In the data rows, the value 128 means zero.
Each row of this table is followed by its label. One hidden rule gives the labels. It looks at one to three of the table's principal directions, none of them among the few with the most spread.
[103 148 127 104 101  88 129 113 150  89 158 115 123  96 162 103 108 122 129  83  95 137 134 127 128 116 125 120 111 160 138 165 125 117 124] 0
[ 69 109 140  98 122 112 122 121 152 103  94 130 130 127 127 145  76 124  82 131 128 126 107 127 127 130 143 115 172 129 128 148 123 126 155] 1
[117 146 125 131 131  99 106 143 148 100 130 135 144 126 132 132 148 139 136 136 145 130 135 123 114 118 100 124 132 122 137 135 138 124 108] 1
[107 124 130 121 137 119 126 135 121 142  97 144 121 138 132 155 142 153 132 156 170 154 139 100 111 128 151 136 146  81 116 144 135 136  98] 1
[ 99 127 176 190 167 187 110 201  89 111  99 147 120  94  71 168 156 127 139 114 175  86 147 139  91  57 162  83 124 172 122 148 138 103 121] 2
[168 108 107 126 113 134 126 156 137 117 163 127 138 130 138 138 153 128 140 127 129 117 114 150 130 128  86 116 120 155 126 112 141 156 149] 3
[ 63 141 157 121 138 111 150  86 142 102  98 119  99 146 140 162  87 131 112 112 142 156 142  80 123 146 180 148 148  59 111 139 119  88 102] 2
[193 218 103 156 149  99 152 105 114 151 171 125 125 127 150  41 156 109 167 100 102 151 163 150 120 125  94 160  37 144 141 146 129 116  74] 2
[102 136 182 200 163 192 112 203  86 108 110 152 124  95  74 158 169 127 141 119 179  80 143 131  89  46 151  79 122 165 113 137 145  89  96] 2
[135 128 114 136 104 124 145 136 103 124 153 102 120 107 137 115 135 119 144 101  92 112 131 110 144 118 133 118 111 152 128 126 116 120 137] 2
[138  95  56  35 104  23 115  82 225  80 132 104 135 165 191 185 107 144 128 145 133 193 128 144 131 218  81 172 154  76 149 157 127 196 195] 2
[ 94  90 113 111  83 120 128 117 111 143 135 109 110 105 145 138 124 157 154 123 103 125 120  62 150 145 167 118 168  96 125 133 107 113 125] 3
[119 139 136 137 135 124 117 143 139 107 132 134 130 123 129 139 139 134 139 120 143 130 137 129 113 117 121 122 122 131 131 138 135 120 115] 1
[ 92 128 133 124 116 110 107 139 131 102 114 114 138 125 117 141 128 134 118 145 127 107 128 109 124 117 123 111 162 120 123 130 129 123 138] 3
[152 142  99 126 110 120 159 100  90 155 148  72 104 133 133  95 103 107 143  98  61 122 142 117 155 156 147 144 105 138 119 126 105 138 166] 0
[121 124 125 120  86 122 127 152 112 125 147 101 125 129 140 141 144 145 136 140 108 108 132  94 138 131 122 107 143 119 112 114 126 148 146] 1
[122 136 108  89  61  97 149  87  90 170 154  77 110 111 157  77 108 135 133 121  37 120 134  77 176 156 156 128 132 121 128 125  93 143 155] 3
[ 67  85 116  80 150  88 118  77 170 129  65 148 118 162 141 186  84 160 114 150 184 193 118  94 116 181 171 168 199  33 127 154 128 131 110] 1
[123 124 139 134 153 132 135 126 136 114 108 140 121 145 127 168 137 130 127 136 173 150 139 125 110 126 141 143 128  94 114 129 139 123 108] 3
[116 108 133 144 148 136  90 142 184  78 122 160 145 114 120 162 146 134 141 143 175 125 120 145 101 121 102 119 144 122 142 143 140  88 112] 2
[ 85 100 144  97 115 116 115 118 163  95 118 141 138 105 131 138  96 124  91 120 125 119 101 140 133 117 132 108 162 149 143 142 124 119 149] 1
[146 111 122 143 118 145 136 131 130 116 156 120 126 143 132 146 144 130 143 125 133 115 115 115 135 136 110 126 135 110 110  94 135 117 122] 3
[125 128 142 170 136 155 127 162 106 110 144 122 125 115 100 140 146 121 142 103 131  84 123 127 125  97 124  98 130 155 125 112 129 105 130] 2
[115 121 117  79 108  85 124 110 157 117 123 119 134 136 151 139 108 134 106 136 116 146 126 132 138 154 120 135 144 119 140 137 123 164 163] 1
[153 128 127 146 136 149 130 139 117 133 135 129 128 127 115 125 144 119 135 132 132 112 128 145 126 118 119 122 117 142 123 121 131 127 134] 1
[138 153 129 154 124 143 119 161  95 158 133 135 132 125 121 103 160 146 150 150 132 115 138 109 118 111 120 115 120 125 119 128 134 127  94] 1
[105 132 142 126 142 118 118 104 158 107 120 146 130 121 132 132 119 131 127 119 144 144 129 127 121 129 135 137 132 113 142 138 127  97 102] 1
[120 104 107  92 124 101 142  94 141 143 116 132 119 144 149 143 112 142 123 136 139 160 115 111 137 162 142 149 155  83 127 133 123 144 126] 2
[131  62 111  67  89 127 138  89 153 133 141 122 125 125 149 133  90 123  95 133 103 125  83 148 157 155 131 122 169 137 121 123 121 159 183] 1
[ 96 110 112  73 104  86 121 108 135 127  96  99 121 137 137 154 101 137 104 156 114 138 135 115 135 156 149 132 167 101 122 153 116 171 183] 1
[113 127 153 144 139 154 134 151  98 133 114 128 131 127  97 126 115 114 101 116 125  99 117 139 131  97 140 107 136 162 122 112 131 132 142] 0
[133 133  89  63 127  48 115 148 162 126 100 144 150 140 164 147 133 148 109 156 155 187 141 154 112 145  98 147 122 131 155 173 140 217 153] 0
[107  79 103  67 110  91 133  89 164 109 114 117 126 127 147 149  81 120  96 124 115 145 102 142 144 157 138 136 166 126 134 148 118 152 181] 0
[151 150 126 146 145 121 119 139 154 100 153 147 140 115 136 115 151 120 146 108 142 135 134 158 111 110  93 130  92 155 145 138 141 112 101] 3
[150 131 128 135  99 151 154 136  81 157 157 106 115 105 125  93 131 114 128 109  77  92 123 127 155 111 139 104 109 170 123 115 112 135 154] 2
[145 157 138 153 131 149 122 141 107 153 141 128 131 111 113  84 132 122 140 115  96 109 138 141 133 118 124 119  98 168 146 126 119 119 128] 2
[103 129 201 195 181 202 122 173 129  89  97 160 142 145  69 178 134 108  91 132 182  86 118 146 109  81 129 104 136 138 118  75 146  80 114] 1
[123 118 133 143 142 140 127 135 136 117 123 150 128 125 125 143 142 132 134 133 163 131 120 125 114 114 128 125 134 114 121 132 138 105  97] 1
[129 137 147 143 115 153 144 124 116 134 145 115 113 144 136 134 130 132 135 126 118 125 136  99 136 140 138 131 120 100 107  99 127 113 114] 1
[160 152 115 140 183 109 127 111 166 112 119 163 137 157 135 139 152 124 141 136 192 175 140 160  96 136  98 169  99  95 133 138 152 121  77] 1
[ 99  93  95  64 112  66 138  69 181 105 115 113 112 154 170 176  92 144 122 131 138 178 120 102 137 192 142 161 172  54 127 147 118 144 149] 2
[123 114 145 144 148 150 123 111 139 105 125 132 127 132 112 145 123 116 125 120 147 123 123 138 121 120 135 133 136 122 117 116 136  99 118] 2
[120 128 156 143 122 159 127 135 118 122 138 126 129 110 113 115 118 115 117 111 106  99 123 136 136 106 136 108 122 164 130 115 123 108 138] 3
[160 140 109 104 155 101 108 115 164 140 115 157 154 142 136 108 128 127 119 147 146 168 131 179 116 145  94 158 109 139 156 144 140 163 127] 0
[183 169 127 152 160 149 104 175 114 161 125 159 152 109 108  74 158 117 135 142 133 127 149 199 102  94  94 123  65 206 152 156 143 160 126] 3
[129 128  86  52 106  38 121  81 198 100 140 123 143 126 179 115  99 128 110 119 102 171 121 155 142 171  93 152 128 132 169 161 119 166 164] 1
[182 166  87 101 121  99 126 151 100 196 128 132 136 115 146  64 144 134 140 147  98 155 155 166 125 134 111 138  74 177 153 175 124 205 149] 1
[ 92 127 124 111 117  90 102 118 149 103 117 118 143 118 127 129 115 135 122 129 114 125 126 113 134 133 123 125 156 125 149 136 120 119 137] 0
[ 82  98 160 136 108 163 130 122 119  85 136  90 104 104 107 154  89 107 116  88  97  79 119 121 135 109 167  94 157 156 104 129 118  94 173] 3
[140 140 127 124 132 124 135 114 133 138 135 127 127 141 138 118 120 127 131 118 119 146 134 131 134 146 125 146 111 123 134 118 127 134 123] 0
[ 36  81 173 136  88 166 136 154  89 102 102  76  93 122 105 210  91 139 113 112 103  80 130  46 149 126 206  87 193 102  95 103 104 103 180] 0
[106 128 118 105 137  86 122 104 155 105 109 122 128 135 137 149 114 130 123 126 138 153 137 125 123 146 133 147 141 103 140 147 125 131 135] 1
[ 74  87 140  79  93  98 128 100 166  95 122 124 131 122 151 162  92 137  92 123 114 133 103 100 155 147 143 121 177 107 141 115 114 124 154] 3
[122 128 133 162 164 148 121 140 135 136 115 180 140 120 118 115 140 137 140 126 174 142 111 125 109 107 124 132 128 121 139 131 140  83  55] 3
[ 80  92 108  60  70  75 131 119 139 120 118  94 125 129 154 156  90 146  98 136  88 126 110  90 160 163 141 113 185 111 135 132 105 171 195] 2
[ 87 115 129 108  92 101 156  90 151  81 160  93  99 129 166 158  95 129 133  79 102 135 122  80 146 154 148 130 146  92 115 123 115  97 132] 1
[148 114 167 187 143 207 116 190 102 118 142 143 146 122  76 138 157 112 119 130 144  61 107 160 122  74 103  84 128 185 114  79 146 114 137] 3
[ 91 120 152 139 131 136 118 146 127  99 119 131 129 118 114 152 125 130 119 117 145 111 123 118 118 100 139 107 150 134 121 129 134 110 120] 0
[190 199  98 162 153 110 153 125  94 160 148 125 115 135 145  80 178 123 180 125 136 161 174 126 108 122 116 162  50 111 119 152 136 125  65] 1
[115 109 135 142 141 148 116 136 131 128 108 145 136 135 114 145 130 136 127 145 155 130 118 117 120 125 133 130 150 110 122 117 135 109 106] 2
[211 228 103 204 166 127 150 128  97 148 179 130 115 125 146  55 198 117 215  99 132 159 186 126 100 113  99 168  11 122 126 145 139  81  22] 3
[164 174  93 136 183  85 140  76 170 119 111 142 115 172 163 139 151 130 169 148 190 217 174 125  89 173 120 208  79  34 119 163 143 105  53] 3
[121  98 117  95  90 127 146 101 121 159 135 115 120 138 144 121 101 138 112 138  94 124 101 100 163 162 141 127 162 105 122 104 111 142 151] 2
[142 103 111 132 124 139 127 150 126 127 128 122 121 147 133 171 149 143 150 146 155 136 132 113 119 143 124 132 138  99 107 121 138 144 132] 0
[137 126 133 157 125 157 136 133 107 131 150 113 119 125 110 120 131 119 140 110 111  92 118 123 137 121 127 112 131 140 118 106 123 107 134] 2
[172 155  89 134 158  91 121 105 159 125 145 146 136 140 150 108 158 133 170 126 156 174 143 144 108 147  91 168  94 103 144 148 141 121  78] 1
[156 164 131 144 142 128 124 144 116 153 135 141 141 138 125 102 153 135 138 135 131 135 142 137 125 124 106 135  98 135 141 114 134 142 105] 1
[139 130 100 123 118 113 144 110 108 140 129  86 103 142 140 141 127 128 155 125 109 144 154 100 134 159 151 151 119  95 110 137 117 139 145] 0
[159 142 125 147 146 145 135 136 110 158 127 135 133 143 113 112 139 123 130 137 130 124 128 142 130 131 117 135 112 133 130 109 130 139 125] 2
[ 94  88 128  69 103 117 160  68 147 138 108 129 106 134 160 136  70 125  84 135 119 156 101 113 147 159 172 141 164  90 108 143 116 131 142] 1
Which label does each new row get?
[119 125 143 139 131 147 124 154 132 115 131 147 133 110 120 125 129 123 116 123 139 108 114 146 118  99 120 102 128 159 128 138 134 117 125]: 2
[159 144  99 109 123  97 135 116 136 147 141 127 132 144 156 111 137 137 142 134 121 161 137 129 133 157 107 155 106 113 138 129 129 157 120]: 3
[111 124 141 144 137 140  96 146 142 119 121 164 141  93 121 118 145 141 143 134 151 126 126 131 108  99 127 113 130 144 145 153 134  94  89]: 3
[189 162 148 193 145 191 128 181  82 144 162 130 137 122  93  94 177 107 148 124 124  81 140 166 117  80  96 104  74 190 115  99 145 126 118]: 3
[118 116 108  99 124 108 137  90 127 177 102 133 114 167 155 140 117 165 141 160 147 187 133  75 133 185 158 172 155  36 115 125 125 143  91]: 0
[ 86  79 150 111 111 145 127 116 143  97 117 118 124 123 116 166  92 119  93 122 122 100  99 123 142 127 150 107 178 130 117 112 121 115 169]: 3
[134 148 145 149 177 132 102 146 147 104 110 168 152  96 101 109 138 106 118 115 159 128 135 193  98  77 113 122  96 192 159 164 142 113 112]: 0
[118 137 121 129 148 123 130 107 110 161  97 132 121 119 117 102 109 125 130 126 121 145 138 125 128 132 162 145 124 125 140 154 115 117 116]: 3
[238 162 109 151 149 157 112 168 123 182 159 168 167 146 128  70 190 128 147 168 141 141 134 195 117 122  50 145  58 174 144 101 156 179 104]: 2
[105 139 146 134 136 128 122 130 127 124 115 137 129 132 123 132 127 135 122 132 143 131 132 115 119 118 137 127 137 113 124 128 133 117 105]: 3
[162 149 142 162 132 164 114 173 100 143 147 134 148 103  97  86 150 112 129 121 101  83 129 169 130  88 101  98  94 209 146 115 130 135 146]: 1
[108 144 169 167 144 167 131 122 116 108 134 112 115 130 102 130 107 110 127  91 115 104 137 125 126 114 150 123 121 140 115 108 127  85 122]: 0
[120 144 164 163 147 167 127 140 119 115 124 139 123 109 108 122 130 112 125 114 136 112 139 141 114  93 144 115 104 154 123 134 131  91 110]: 3
[134 138 108  83 110  83 121 125 136 140 127 127 143 122 144 101 121 131 107 139 106 138 126 151 135 131 108 126 127 155 148 149 126 179 157]: 1
[104 103 138 109 104 129 129 124 132 114 131 112 125 123 126 143 105 125 107 120 106 106 112 123 144 130 137 110 156 138 125 118 120 133 166]: 1
[106 122 128 105 106 108 148  90 132 121 134 110 117 124 147 123  99 123 116 108  97 135 122 103 152 145 150 136 137 112 130 123 111 114 135]: 3
[138 137 152 156 138 162 125 147 122 116 140 129 132 137 109 133 139 118 125 126 136 103 127 143 120 109 114 115 120 143 113 104 141 120 126]: 1
[109 109 155 145 176 150 141 134 157  94  89 156 126 174 114 206 121 124 100 142 206 148 119 132 104 132 133 144 149  75 106 103 149 114 110]: 1
[174 186 146 189 189 160  89 177 149 129 131 193 153  84 107  83 178 121 165 123 164 134 162 201  82  83  91 124  42 200 179 172 142  95  78]: 2
[162 131 124 174 134 178 116 181  61 183 125 124 131 111  86 104 165 132 159 143 115  89 140 130 129 103 135 106 112 168 128 118 123 140 137]: 3
[127 158 132 137 130 113 127 134 122 127 131 130 129 130 139 121 149 138 143 130 136 144 150 108 119 121 126 137 108 111 128 131 133 122  92]: 0
[106 103  95  63 104  66 132  81 170 119 123 118 123 135 165 141  94 140 115 129 116 161 113 118 143 176 130 145 163  93 142 151 115 153 157]: 2
[ 60  75 155  87  91 129 125 134 139  89 106  99 121 139 121 194  81 130  73 136 119  96 102 110 142 134 152  94 203 120 103 113 124 152 202]: 1
[133 132 149 164 157 170 110 166 121 137 114 172 145 109  97 110 148 125 122 146 162 105 115 159 105  84 116 104 124 163 132 136 142 108  98]: 2
[208 183 114 195 141 168 144 180  39 186 163 102 128 132  94  67 179 110 168 117  94  87 154 145 129  96 103 119  62 185 116 101 133 152 125]: 3
[137 107 148 162 130 177 127 168 111  95 147 115 131 106  87 143 134  96 115 104 118  57 109 167 129  82 115  80 130 199 119 109 131 118 178]: 2
[176 141  89 140 155 102 114 113 141 146 125 140 149 182 135 136 179 150 166 176 175 171 140 109 117 165  85 181 127  49 123  96 148 137  71]: 2
[182 144  97 144 124 115 125 150 124 133 165 131 142 128 145 112 182 136 168 131 133 137 138 129 125 124  84 137  92 134 135 117 140 140 100]: 2
[115 107 134 129 115 133 122 141 133  99 135 121 129 118 127 153 135 128 127 124 131 112 122 120 128 114 127 112 143 134 121 122 131 120 138]: 0
[117 126 122 121 109 122 134 130 107 140 131 109 116 124 129 128 123 135 133 124 108 116 130 107 137 133 142 118 141 124 122 132 118 138 145]: 2
[113 145 128 139 132 112 123 139 119 116 127 124 125 127 131 135 143 138 146 121 142 137 145 105 114 116 132 130 125 114 122 140 135 120  99]: 0
[124 125  98  96 108  97 138 111 122 163 118 108 115 159 151 135 114 153 135 149 115 156 133  91 141 181 137 150 150  74 121 128 117 164 141]: 2
[134 140 117 119 127 120 127 127 113 169 118 138 127 129 137 105 132 145 138 142 126 151 137 117 128 139 137 140 120 117 135 142 124 145 110]: 1
[117 108 151 145 145 171 115 139 117 145 104 147 128 125 101 137 125 132 123 142 148 118 122 132 120 116 150 120 145 130 122 123 131 116 121]: 3
[111 109 115  91  84 107 139 117 136 108 137  91 121 123 146 134  98 117 103 128  85 109 116 121 149 143 129 113 149 136 117 133 114 146 187]: 1
A new table starts here. Each row of this table is followed by its label. One hidden rule gives the labels. It looks at one to three of the table's principal directions, none of them among the few with the most spread.
[105 158 171 143 140 165 105 116  53 133 187 151 176 188 127  85 128 194 130 180 101 145 117 108 196 128 109 177 112 210  93 138 108 124 172] 4
[158  99 125  84 142 143 145 174 137 123  82 173  70  47 116 156 126  82  97  94 165 134 123 199 101 111 137  77 115  94  98 132 137 141  69] 1
[118 125 125 110 106 138 153 128 137 133  78 157 100  84 144 146 108  69  98  93 143 114 112 171  95 110 140  92 122 116  98 130 111 144 136] 6
[120 146 129 144 118 127 121  93  87 141 129 128 155 159 125 119 107 125 134 141  95 141 121 106 131 139 125 130 152 177 125 124 109  90 178] 1
[139 123 129 123 133 112 121 137 153 114 119 110 107 120 120 134 143 119 132 122 126 136 127 130 117 123 136 111 129 101 140 131 142 139 103] 6
[137 137 109 124 126 133 155 131 152 120  89 111  89 129 158 149 114 124 146 125 125 115 150 138  94 126 125 125 170 120 129 125  97 136 177] 2
[114 146 122 149 140 128 127 130 141 130 144 130 139 136 125 123 115  83 100 124 140 118  96 139 152 113 120 128 102  94 136 126 167 141  96] 4
[154 167 133 140 205  73  75 137 168  90 171  33 128 190  88 130 132 152 129 153 102 162  94 111 202  99 103 138 127  61 192 171 206 140  64] 6
[141 133 130 108 145 156 134 150 130 122 145 140 111 121 130 128 128 119  92 118 147 128 102 168 143 115 128 120 117 124 108 140 154 138  86] 3
[175 138 147 102 134 109 132 107 147 110 107 114  84 136 152 170 133 164 133 132 127 126 158 135 133 130 112 100 149 131 109 172  93 126 160] 7
[104  83 149 143 107 140 131 128  87 147 158 175 167 113 120  97 155 165 150 137 136 129 155 102 117 163 131 153 101 174 108 103 124 113 117] 2
[152 150 136 113 121 143 138 108 114 134 122 139 118 130 148 151 112 127 115 135 125 126 122 145 131 126 119 113 141 160 100 142 102 121 160] 4
[127 145  96 107 147 160 123 157 164 126 158  82 112 162 145 135 123 160  94 117 153 109 118 138 167 114 130 170 140  94 147 146 133 133 105] 1
[ 99 124  90 158 109 114 153 135 146 131 102 135 138 111 132 120 110  75 143 108 141 106 132 116  93 131 143 135 137  97 161  89 145 127 129] 2
[124 103 147 115 105 146 131 110  97 151 136 129 148 119 128 137 134 172 145 139  96 148 130 113  95 155 133 135 140 195  99 124  89 102 152] 6
[123 117  94 134  81 134 145 114 115 146 130 133 149 133 152 123 129 151 155 122 143 109 166  86  95 163 152 163 168 172 146  95 103  89 163] 3
[119 142 127 123 146 143 127 139 140 125 143 122 120 146 140 127 119 131  95 121 148 115 115 148 166 111 117 145 114 106 121 149 139 142 114] 2
[151 154 129 115 127 126 126 112 128 128  98 130 102 125 137 160 107 102 111 128 124 132 121 146 134 115 120  99 140 126 114 146 101 123 157] 4
[126 112 125 119 109 135 146 143 164 130  90 144  86  73 124 158 130  49 101  98 128 132  97 164  73 119 151  71 113  89 107 116 131 144  86] 3
[106 134 140 144  82 105 135  89  81 126  91 170 154 132 142 109 119 145 166 133 116 117 171  87 120 140 140 132 143 183 119 119  70 108 221] 6
[115 159  87 138 130 140 146 130 129 121 146 121 147 169 154 101 105 137 117 115 158  88 135 123 163 121 130 171 150 124 158 126 145 119 151] 2
[139 117 134 122 156 158 127 134 103 144 145 126 128 143 125 130 125 170 136 152 112 139 140 136 136 141 100 143 138 154 111 132 103 113 152] 2
[129 149 129 143 149  84 112 125 146  98 134 109 136 155 121 110 131 138 139 129 139 117 139 110 173 110 120 136 118  87 166 147 161 145 120] 4
[136 101 119 150 119 108 138 144 161 126 157 129 146  95 104 135 159 114 153 131 126 131 122 101  95 151 146 114 101  97 157  95 172 128  51] 7
[159 105 146 100 122 119 129 109 112 138  68 134  88 104 139 171 125 163 159 136 111 143 183 130  93 145 109 103 162 157  97 146  43 109 204] 5
[128 140 134 128 160 124 113 135 121 120 140 116 135 144 112 116 122 137 122 137 122 137 115 136 162 112 113 134 119 116 137 142 146 137 119] 5
[123 162 114 130 152 130 122 144 159 114 147 113 118 147 131 130 111  91  77 111 156 114  88 153 178  96 127 132 108  73 143 148 176 146  78] 7
[130 144 137 135 156  90 116 132 144  95 126 107 126 144 115 113 130 130 135 127 126 130 124 128 158 105 122 123 120  93 153 149 165 151 112] 6
[157 130 130  88 115 136 155 117 122 125  76 143  88  98 160 155 110 121 119 106 142 120 141 172  97 120 128  98 161 157  92 148  96 131 170] 3
[135 142 120 131  95 150 140 117  91 132 123 154 132 137 145 119 125 135 147 141 120 128 145 111 106 145 147 134 165 190 116 104  96 103 178] 3
[ 88 100 117 159 101 128 155 118 101 149 125 159 167 115 134 106 117 117 150 120 131 116 142 107  91 155 133 152 129 159 129  90 130 106 143] 2
[206 102 155  72 147 138 134 144 150 107 125 123  61 109 147 162 173 206 146 139 142 132 182 158 116 141 112  99 145 137  95 165  96 146 127] 7
[109 135 132 141 129 117 114 123 119 128 124 126 142 135 115 115 122 111 127 130 117 136 116 119 138 120 130 129 119 122 136 125 134 129 131] 1
[134  56 160 111 123 146 126 108  98 164 153 129 137 131 132 146 157 239 154 142 109 143 186 100 106 190 101 152 133 192  87 145  62  78 155] 5
[101  91 125 144 100 132 137 136 113 143 128 172 149  95 122 103 144 110 138 116 151 119 145 116 100 148 144 137 106 135 125  91 137 125 108] 1
[128 121 141 133 114 149 131 115  89 146 152 152 154 132 130 119 132 151 138 147 118 136 132 115 123 150 126 142 129 185 106 115 113 108 144] 4
[126 119 110 119 146 146 130 153 142 136 131 112 113 123 123 142 119 127 112 120 134 132 118 143 126 126 125 139 134 106 132 127 132 121 101] 1
[157 108 134 105 130 112 150 130 134 116  75 149  93  80 132 144 128 110 141 111 136 126 150 164  87 123 124  82 139 122 112 135 118 142 141] 2
[145 133  94 118 121 129 127 157 193 128 109 120  88  89 125 162 132  52  95 103 162 113 108 150 114 109 147  96 109  41 151 114 148 153  67] 7
[131 167 116 150 145 108 123 125 110 115 121 109 143 156 127 119 103 129 162 156 113 138 129 109 143 116 119 151 160 139 160 117 140 127 163] 2
[106 120 109 132 115 163 144 136 123 157 141 140 151 106 122 125 112  81 101 115 127 126  83 147 102 129 140 129 116 137 120  99 147 123  99] 7
[111 135 149 134 104 116 136 102  87 111 126 150 149 164 163  92 134 205 166 139 138 108 187  94 149 139 127 172 149 192 116 141  92 126 210] 3
[ 88 200 106 164 130  96 123 118 130  95 118  97 144 189 145 101  85  97 125 125 128 117 101 106 172  91 142 166 158 114 171 132 164 136 157] 6
[103 112 188 138 118 115 105 101 108 130 165 129 170 144 123 102 162 189 148 156 105 140 133  98 149 136 117 148  84 165 104 144 121 154 137] 7
[101  97 140 147 145 105 110 138 133 128 128 144 136 115  99 108 141 109 120 115 140 129 133 125 145 127 119 122  83  80 137 128 153 136  87] 5
[ 86 124 132 153  84 136 131 102  85 139 167 144 193 165 142  82 141 191 161 143 117 113 154  65 134 159 147 185 133 201 131 107 103 104 177] 3
[ 87 100 142 155  85 109 143  94  81 131 141 163 194 138 134  70 145 176 175 127 121 111 169  77 111 161 142 160 126 197 130 107 119 110 177] 6
[136 151  81 127 142 128 146 153 142 117 107 123 122 115 126 117 102  75 124 110 150 111 112 155 121 103 138 124 151  95 166 106 168 140 117] 5
[138 111 138 101 132 140 137 141 125 122 122 136 112 110 129 135 135 157 124 119 131 131 136 147 122 128 131 121 129 140 107 144 114 129 122] 6
[181 136 167  79 160 155  99 144 110 119 152 116  89 141 122 162 147 209 117 161 112 166 132 145 168 127 112 122 134 162  86 175  91 120 119] 6
[ 95  54 118 144  89 137 161 114 154 176 135 114 157  85 123 147 145 121 150 112  98 127 124 106  29 179 137 124 117 137 123  87 115 107 106] 4
Here are more rows. What is the label of each one?
[111 160 129 148 142 112 109 140 118 103 149 122 152 154 103  96 126 120 131 140 114 140 100 109 167 107 143 140 118 118 156 124 167 135 105] -> 6
[108 109  98 139 105 125 167 129 167 136  98 124 119  96 144 137 118  72 128  95 136 105 121 141  65 133 143 114 136  98 139 102 141 138 120] -> 4
[ 94 160 119 157 112 136 137 109  91 142 117 165 163 132 132 107  88  65 112 127 128 117  98 132 138 113 129 132 120 148 122 105 132 124 161] -> 2
[144 159 140 137 153 128  94 136 109 106 171 113 136 177 105 111 145 169 139 165 102 154 123  98 179 126 129 141 133 142 144 136 137 115 120] -> 3
[125 154 148 125 160 123 103 142 116 103 136 121 117 159 121 114 125 153 118 141 130 140 124 134 186 103 117 144 121 118 127 157 138 143 126] -> 1
[ 96 196  78 166 146 112 126 131 154 107 139  81 147 199 148 104  87 104 119 127 145  96 111 106 185  96 127 184 153  81 193 125 168 137 148] -> 2
[101 113 126 148 120 126 126 121 131 137 180 135 180 144 122  93 146 146 120 121 146 103 127 104 156 141 128 157  87 119 145 122 161 128  95] -> 4
[107 142 125 151 107  94 124  94 144 129 111 112 142 146 138 136 115 111 134 123 119 115 132  97 131 128 128 129 128 112 145 133 114 124 161] -> 4
[118 201 100 157 162  99 105 134 159  95 135  79 134 184 122 106 102  81 114 134 130 118  90 122 191  79 125 144 133  61 190 135 185 159 123] -> 4
[114 109 138 123 122 143 129 133 150 136 133 125 122 117 135 121 146 122 115 120 136 118 123 144 116 125 127 127 104 110 114 127 129 160 116] -> 4
[101 148 117 133 126 144 136 115 120 138 127 118 145 152 146 114 100 118 111 122 128 112 111 138 141 114 120 152 136 138 126 131 122 134 166] -> 2
[203 143 133  68 146 126 135 145 137  94  71 128  42 104 146 172 127 146 129 121 140 140 158 175 118 111 128  80 178 131 104 166  94 133 151] -> 6
[139 114 103 116 109 150 140 129 136 159  90 130 104  93 137 162 114  90 127 121 129 128 134 143  76 138 129 111 150 125 120 103  87 117 152] -> 2
[126 160 111 138 108 106 120 126 148 114  80 120 110 114 124 129 118  52 136 124 119 130 111 128 104 100 152  97 141  96 153 106 130 154 147] -> 3
[144 111 129 121 122 155 128 141 115 132 151 130 127 127 115 127 154 162 147 145 102 146 135 112 104 154 143 125 142 162 121 111 110 105 121] -> 3
[141 156  89 120 138 108 144 152 161  95  70 104  81 130 146 139 107 112 147 113 142 111 154 137 118 103 138 126 178  84 165 128 118 143 164] -> 1
[153  72 160  87 138 179 119 126  92 159 173 135 117 151 149 148 161 255 133 151 138 133 200 116 151 182  93 175 135 197  71 165  44  83 160] -> 5
[147 164 111 121 148 121 126 145 188 106 119  95  92 123 122 149 121  55  91 113 130 125  76 165 134  88 135  86 118  53 148 138 172 166  80] -> 7
[149 145 111 112 115 150 122 133 135 143 132 123 123 119 139 145 126 117 117 136 145 123 121 134 129 122 134 135 134 129 131 116 118 136 128] -> 7
[139  99 130 119  90 152 133 139 134 157 122 178 122  54 112 154 147  62 109 120 138 135 106 145  79 139 152  80  88 120 100  91 122 132  75] -> 7
[115 105 159 136 157 108 103 113  85 129 152 130 155 165 120 100 134 205 142 141 133 137 167 106 178 145  94 170 121 158 124 157 128 106 144] -> 5
[158 149 118 109 134 154 132 150 136 124 144 144 113 113 128 145 128 113 102 130 148 123 107 153 147 115 135 114 117 116 121 129 139 135  92] -> 7
[146 142 133 100 158 155 120 112 103 143 165 108 138 176 152 136 108 205  98 136 144 118 137 143 192 130  89 171 142 165 108 177 110 105 158] -> 2
[151 149 101 106 149 125 138 150 182 108 103  99  79 122 144 153 116  96 102 105 155 109 118 167 134  97 126 111 139  63 145 147 144 157 110] -> 4
